One vector is turned by the same rotation once a step. Each row is the vector after some number of steps, and that number follows the row.
The counts run from 0 to 400.
[ -9 -12  11  16  18  -8   7   7  -6 -13  -9   9  -2  -3   3  21  -8  -7
   0  -2 -14  -6   1  -7   2   1  20  13   1   5 -23 -13   1  -7   3   5
 -25   4  19   1   6   2  16   0 -11  11]  328
[  4  -1  -5   1   5 -19  19  13   1 -15   8 -17 -24 -23   2  12   0   8
  -9 -20  -5   1  -1   9   1  -3   7 -14   6 -12  -6  -5  -7  14  10   4
 -13  11 -18   5  -8 -17 -19   2   9  -1]  274
[-10  -1  -1  16 -13  -7  14   5   6   1 -15   1  -1   3   8  20   2   9
 -22   5  -9  -1   1  23   1 -12  -5 -17 -14 -13  -4   3  11  14  21 -11
   7   7 -12  18  17  -3   1  18 -12  -8]  382
[  5  -8  -7 -16  12 -26   9  17   0 -24   8 -12 -25 -16   2   8 -10  11
  -9 -12 -13  -5  -2  11   6  -3   5  -7   4  -9  -5 -11  -3   7   6  -9
 -15   6 -10  13   4 -21  -9  -2   6  -2]  276
[ 13  -4   7  16   8  -7  15   0  -5 -25 -16 -15  -6  -1   9  13 -15  15
   7 -17  -2 -17   2   2  -8   3   2   3  15   5 -20  -7   0  23  -7   1
 -15  -4 -11  -9  17  10   4   9   4   1]  261
[ 13  -5 -11  -3  17 -20  23  20  -8 -21 -13 -10 -26 -15   4   7  -9  -3
  -2 -17  -3 -14   4   7 -10  -1  11  -3   5  10 -21  -2   4  12  -3   4
 -10  -2  -3  -9   3  -2   0  11  -2 -10]  105
[  3  10 -10   9  -1 -20  27  15  -2 -12 -17  -2 -16  -5  10  26   6   7
   3 -19  -3 -10   4  12   2   1  12  -8  -2   6 -17  -4  13   9   7   2
 -22  16 -12   5  12   4   3   4  -5  -9]  25
[ -3  -4   6  15  -6 -18   8  14   4  -4 -20  -1 -17   9   0   4 -14   1
 -16   5 -10 -15 -12   7  -3  11   5  -8  -3   1  -1 -14  10  12  19 -13
  -6   0  17  10  22   1  19   7 -14   8]  154
[ 11   8   5  -4   0 -27  29  16   5 -33 -16  -6 -15   0   6   9 -15  11
   0 -12   1 -18   0  12 -16   8   5   8   6   2  -8   0   7   8   3  -7
 -14   0  -4  -4   7   2   3  10   9   5]  184
[ -9  -6  18  18   5  -9  17   6   3 -16 -10  14   4   7   2  23 -10   5
 -13   8  -6   0   5  -2  -3   6  12   9  -6  -3  -4 -18   7  -4  10  -1
 -26   0   7  -1   3  -2  16   8  -8  29]  250
[ -6  13  10  19 -11 -10   9   2  -7  -1  13  -2  -9 -17   4  21   4   9
  14 -13  -6  -9  -1  -1   2   0  14  -6  11  -8 -19   1 -16  13   6  12
 -26  16 -11  14  -3  -1  -8 -10   2   7]  193
[-10  -2   3   5  -3 -18   1  -2  -6 -19  -9 -20 -20   2  13  11  -9  17
  -9  -5  -2  -4 -24   3   3  -8 -12  -7   4 -19  -3  18  -6  24   5  -9
  -1  -2   6  12  16  -2  13   0 -10 -14]  292
[-12 -12 -13   6   9 -10   2  12 -11   1  -1  -5 -19 -15   7  16   1  -6
 -21   2 -10   4 -12  10   5 -16   5 -20  -7 -13 -20   0  -3  15  19   4
   6  11   2  13   7 -13  -6   3 -20 -18]  71
[ -1   2  10  -5   9 -18  15   9  -1 -27 -14   9 -10  -2  -2  13 -26  -5
 -19  14  -4   1  -4  14 -17   4  20  12   8  -9  -9  -6  13  -2   4  -5
 -12   4  14  -5  -4  -9   0  -3  -3  13]  15
[-11   2   3  22 -16   0  14   3  -6   2 -11   8   3   4   3  23 -10  17
  -9  21   7  -4  11  19 -18  -9   9 -10  -7  -6 -13   4   7  19  12  -4
  -5   3 -14   4   6   9  -7  10 -15   2]  85
[  2 -12  -6  14  10  -5  28  14  -7 -12  -8 -11  -8 -11   7  20   1  15
  -2 -13   8  -3  10   4  -8  -7   0  -8  -4   4 -20  -5  -5  20   1  12
  -9  -5 -20 -12   4   6  -3  20  -6  -3]  336
[  0   3   1  23   7  -2  12  -1 -15  -4 -18  -6 -15 -16   7  18 -15  -8
 -11   2   4   0 -10  13 -10  -1  18 -18   7  -5 -22  -6  10  24   8  11
  -2  13  -5  -8  -1   1 -15   1 -11  -3]  398
[ -8  -6  -5   9   8  -8  12  13 -12  -8 -13  -3 -16  -4   3  22 -19  21
 -21  16   6   6  -1  13 -10   7  13 -17  -2  -2  -6 -12   7  11   6  -3
 -19   0 -10  -6   1  -1  -7  -1 -17   7]  244
[  5   1   9  12 -16 -15   4   4   2  -7  -1 -16 -20  -1   6  -1 -12  14
  -1  -8  -8 -20  -8  17  -5  -2  -8 -16  11 -10  -5   3  -4  31  10 -15
   3   5  -7  20  22  -1  -8   3   2  -3]  57
[ -4   2  21  15   4 -12  17   2  -1 -12  13  -1  -5 -20  -4  11  -2  -7
   4 -16   1  -6  -3 -10 -16  -5  12  11  16 -14 -17   5 -23  14   6  20
 -14   5   3  -6 -14  -7  -7   9   8  16]  268
[ -9 -10  -1   9  10 -10   8   3 -16 -12  15   0  -6 -18   3  26   4  20
   4  -5   2   4   8   2   0 -17   9   0   1 -15 -25  13 -23  10  -1  12
 -19   5 -16   3 -10  -3  -9   3  -5  -6]  38
[-10 -12  14  11  19 -14  21   3   3 -24  -8  13   6  -9   1  19  -9 -15
 -14  -1  -6   6   5  -1  -8 -11  17  18  -5 -11 -17  -5  -2  -5   7  10
 -11   1   9 -10  -6  -8   3  18  -4  14]  173
[-12  16  15   8  -9 -19  10   3  -7 -11  13   7  -7 -10   1  20   2   4
  17  -8  -6 -14   5   3  -6  -5  15  13   9 -12 -19  12 -17   1   3   6
 -25  13   3  15  -5  -1  -3  -6   1   9]  191
[ -6 -13   7  27   0   5  11   3 -13   8  -8   7   3 -10   1  13  -9  -5
  -9  12   4  -5   7  11 -20 -15  13  -9  -1  -7 -27   0  -6  24  14  11
  14   1  -6  -2   1   7 -11  21 -16   3]  6
[ 10  -1  15  10  13 -19  19  -2  -3 -32 -13 -14 -11  -6   4   7 -15   3
   5 -19  -1 -14  -8  -3 -11   0   3  12  15  -2 -15   6  -7  17  -7   7
  -9  -5   6 -11   7   4  11  13   6   4]  263
[ -1  -1   3   4   2 -23  14   6   6 -25  -4 -14 -16  -3  10  19  -2  24
 -10 -20  -6   2  -9   2  13   3 -11  -6  -1 -12   5  -5  -1   9   5  -8
 -25   3  -9   9  10  -8  10   2   2   4]  121
[  0  -3  -6   6   4  -7  15   9 -16 -14 -14   1  -8  -9   8  15 -16   2
 -15  13   5  -2   4  24 -24 -13  12  -7   3  -9 -22  12  11  17   6   1
   5   1  -9  -7   0   0 -15  12 -15 -11]  9
[  3  -9   5  -6   5 -18   8  16   1 -18 -15   6 -13   3  -2  -2 -26  -8
 -21  18 -12 -13   1  17 -18  -1   8   3  -1  -3 -10  -2  12   6  12 -12
  11  -8  19   3  14  -7   6  14  -6   3]  310
[ -1  -9   3   4  -2 -14   4  16   2  -5 -14   0 -17   8   2   4 -16   5
 -16  10 -14 -15 -10  12  -2   8   8 -12  -4   1  -4 -18  12   8  14 -19
  -5   2  11  16  23  -1  13   2 -16   4]  153
[-11   1  14   6  -9 -13   7   7   2   1  12   6  -6 -13  -8  10  -6 -17
 -18  11  -8   1  -8  10 -11 -10  11  -3  -1 -26  -5   4 -13   7  25   3
  10   9  10  13  -6 -18  -9   7  -3  10]  144
[ -8 -11   7   7   3 -15  -8  -6  -9 -22  -5 -11 -16   4  12   8 -17  13
 -10   0  -5  -7 -23   3   3  -8  -5   1   5 -20  -5  15  -8  19   2 -12
  -7  -6  11  11  20  -1  14  -4 -10  -8]  293
[ -6  -5  -6  13  18  -7  12  -3 -16 -20 -24 -10 -14  -6  13  22 -14   6
 -17   3   8  11 -14   6  -6  -7   7  -5   3  -8 -18   5  10  14   0   6
  -7  -2   2 -14   6   3   6   4 -15 -10]  167
[ -7   5   7  16  10 -13  16   4  -2 -13 -23  -4 -17  -2   9  22 -13  -3
  -9  -7  -3   1 -16  -4   7   9  10   1   1   1 -10 -13  13   7   6   2
 -24   9  18  -4   9   3  19  -1 -13   8]  325
